rotation steps, each row followed by its count of steps
The counts run from 0 to 251.
[ 22  22   4  19  -7  -7   5   1  29 -26  -4  30 -11  32  -4  12 -19  -8
  -2  -7  -5  -2   0  26 -34 -37  14 -26  40  35  33 -12 -16 -33  -9]  153
[-14  13  12 -18 -40 -34 -40  -1  -2 -34   7 -33  -2 -18 -15  -2  13  10
  -4  24 -11  10  -2  -6 -29 -10  -2  -6 -12  37  60 -20   4  -8  -7]  56
[ 11  27 -28   5  24  -3   2  10  32 -19  17  -8 -22  -2   1 -11 -31  25
  41 -18  28 -34  32  30   0 -26   4  -6   9   8  27   6  -1 -19 -15]  161
[  1  24 -18  11  15  -9   1   7  25  -4  18 -18 -53   0   8 -25 -22  42
  28 -12  30 -34  31  33   2 -25  12  -7  -3  27  13  25  16  -8 -11]  160
[ 27   9 -20  44  22   4  28   9  24  -4 -26  43   4  31  -9   7 -42  18
  15  24   7  -4 -22   4   0 -11  26  32  20  10   3   2  -8 -12  -5]  81
[-15 -10  -7  10   2 -25 -16  27  23 -12  -5  -4 -21   7  14 -19  -3  31
  16  27  39 -14  21 -16 -22   2  33  23 -41  -1  16  30  14   4  -7]  67
[ 13  14 -43  13 -23   7  40  28   9  -3  -1 -10  24  -9  12   4 -21  19
  32  19  -2  -7 -16 -28   4   0 -26  38 -22  -6  13 -51   9 -13  -6]  183
[-14 -17   5  15 -28 -17 -19  -3  13 -21   4  31 -22  -1  -4 -13  15 -58
   1   5  24  31 -23 -14 -29 -21 -11  -6 -25   1   0 -12   6 -13  19]  132
[ 10  -8  -3  58 -35  14  -6  -5  26  -1 -11   1  -2  22  -2 -12  -8   6
  16 -15  -6 -27 -54  -1  -6 -14 -17 -11 -39  46  11 -15   7  21  -3]  244
[  0  23  20  -7  17   9  -9   4  35 -17   0 -15 -40   4 -16   5  11  33
  -5   1   5 -12  33  28 -24 -33  19 -20  23  29  38  11 -16 -21 -13]  158
[  8  16 -16  41  13   5 -23  -4  38 -30   4  -7 -31 -12 -12  -9   6  -6
  29 -28  40 -15   0  -2  10  -2   3 -19 -13   7  -8  45   3  42   0]  231
[-11  34  -7  35   7   3  36   9  10  29 -12   2 -29 -20   4 -27 -38  51
  11  10  18 -23  -7 -11  22  -4  -3  32  24  10   0   6  15 -25  11]  89
[ -4  14  -9  53 -10   1 -36 -28   9  -7  -2 -24  11 -14   0  -8  -1  20
  29 -18  15 -30 -54 -15   6 -10  -9  22 -25  28  24  11  -3  21  -6]  240
[ 13  17  -9   2  23  27  -8   0  49 -50   4  -1   4  -2 -31  -5  10 -29
  35 -19  27  -3 -15  14 -12 -14  -7 -29   5  -5  22  -1 -34  19  -5]  233
[ 37   1  -5  12  -2 -36   7   8 -32 -20 -28  29  23   4   1  -6 -18 -34
 -14  -4  14  11  -8 -50  19 -26   2  35  19  -4 -30  -3  -4 -23   0]  205
[  4 -23   9 -12 -24  26  19  50  21   1 -34  26 -35 -10  -1  -5  14 -12
  -7  26  17  35  11 -22  -6 -26 -10  11  -9 -16 -39 -28  -3 -17   8]  194
[ 15 -15 -17  11  25 -10  14  14  12 -25   1  20  11  19  17 -35 -27  -1
  41  19  36  -4 -17 -20 -20 -11  23  33 -25 -12  28  -6  -4 -23  -3]  72
[ 27  11  21 -19   6  51   2  33  29 -14 -21 -29 -10  -1 -27   4   6  29
   9  34 -22   4 -13   3   2  -7   6   4 -12  15  20 -31   2  28 -19]  176
[ 38  11   6  19 -18 -22 -35  24 -20 -26 -18 -16  12  -3   1  15  12   2
  -1 -31   6 -15   7   6  11 -33  -4  -3 -20  33  -8  23 -16  33 -41]  45
[ 27   7  21 -36  13  26 -39 -16  27 -22  11 -30 -27  -4  -5 -14   1  19
  11   3 -17 -10  -8   1   0 -37  19  15  11  13  44 -23  14  -4 -19]  167
[ -5  11 -16  32  -7  22 -20 -24  35 -14   9   3  15  -8 -20  12   6  -3
  25  -2   1   6 -59  15 -14 -22 -14   0  -7  26  47 -28 -20   0 -14]  242
[ 34  25 -49  14  -8  -8   3   2  -4 -32  -1 -11  28 -22  -7  14  -8 -28
  14 -13   4   1 -11 -34  43 -15 -31  19  -1   6  -9 -37  13  14  -9]  112
[ 24 -15  -7  -1  -3  -3  13  47  -2  -1 -40  10  -1  -4   9 -11   5   7
  -2   9  30  -6  30 -47   3 -15   5  46 -20 -24 -39  -1 -14 -15 -11]  196
[ 22  20  31  24 -12 -12   2   2  15 -10 -12   5 -44  38  10 -16 -21  15
 -15 -14  -4 -22  22   8 -19 -30  17 -28   7  56  13  16  19  -9  -2]  155
[  4   8 -15  20 -41   1  -6  17   8  13 -25 -11   7  -3  32  10  -2  23
  -4  24 -14 -18   4 -53   2  -2  -3  62 -20  -2  -8 -31  26   2 -10]  187
[  7 -23 -12  21 -36 -28 -11  26  18 -28   1   7 -32  41  17 -10 -12  -4
  11  20  15   3  14  -9 -22 -13  11 -17 -41  35  12  -3  34   6   0]  62
[ -2  21   8   0   8  22 -47 -16  52 -42  -4 -13 -30  -3 -21   8  35 -18
  -1 -15  10  -2   9  -2 -19 -18  19 -15  20   4  20  25 -11  21   4]  229
[ 57   4 -20  12  17  26   4  27  26 -22  -9  -8  13  27  -6  14 -23  23
  29  12  -6 -18  -4   2  22 -11   6  16 -23  18  -1 -25  12  35 -23]  174
[ 18   0  22   6   3  32   5  33  10  -9 -25 -39 -20 -12  -9  -5   3  48
   2  30 -13 -17  -9  -8  11  -6   2  17 -35  26  12  -9  23  39 -12]  177
[  6  23   0   8   7   4 -51 -14  51 -45   1 -11   1  13  -8  23  11 -17
   4 -29  14 -23  23 -21 -14 -12  21 -14  24  -6   8  25 -18  15  -7]  228
[-12 -17  27  -5  -7 -11 -21  26  26 -18  -4 -12 -44  12   3 -26  13  21
   6  37  23  -6  19 -14 -38  -6  29   7 -49  17  20  22  17   7  -9]  66
[ 18  29 -21  46  -9 -32   8 -11  19 -17   8  28  -4  32  10  -1 -34  -7
   9 -12   7 -16   1  24 -13 -28   8 -10  26  39  21  10 -11 -31 -11]  152
[-33  37   2   7 -10 -19 -12 -21  13 -29  15 -18 -43 -33  -4  -9   1 -28
  -1 -19  21   2  -2 -13   3  -7 -12 -29  28  12   9  11  25 -14  34]  221
[  3  17  -2 -15 -31 -37 -21  15  -6 -44   3 -30  39  -2   7  11   7  16
   6  11  -1  -4   2 -12 -32  -9   0  -1 -12  24  49 -24 -14 -13 -23]  55
[-13 -15  -8   9 -37 -21 -14  16  25 -23  16  18 -40  22  -6  -3   3 -17
  11  30   4  26   0  11 -34 -23   0 -26 -28  34  30 -23  27   4  -1]  61
[ 27  22   4  21  -4 -21   5   9  23 -12 -10  -9 -21  37  14  -9 -18  34
  -5 -27   9 -47  37   3 -21 -26  22 -11   3  35  14  28  -2  -6 -21]  156
[  6  34 -35  25 -12 -30 -15 -24  25 -42  15   5  -5   8  10   9 -17 -41
  20 -38  26 -18  14 -25   1  -7  -8 -14  28  -3   2  -1  14 -16  20]  223
[-30  41   6   0  -1 -23 -15 -23  18 -31  13 -13 -15 -40 -14   5   6 -21
  -2 -11  23   6   9 -19 -10  -7  -5 -14  51   2  31  10  -5 -29  25]  220
[ 26  14  -7  -6  45  30  39   5  28 -35 -10  24 -10  -2 -29  11  -3 -32
  12  31  17   8  -4 -23  -2  -4   3  12   8 -24  -4  -8 -26   9  23]  11
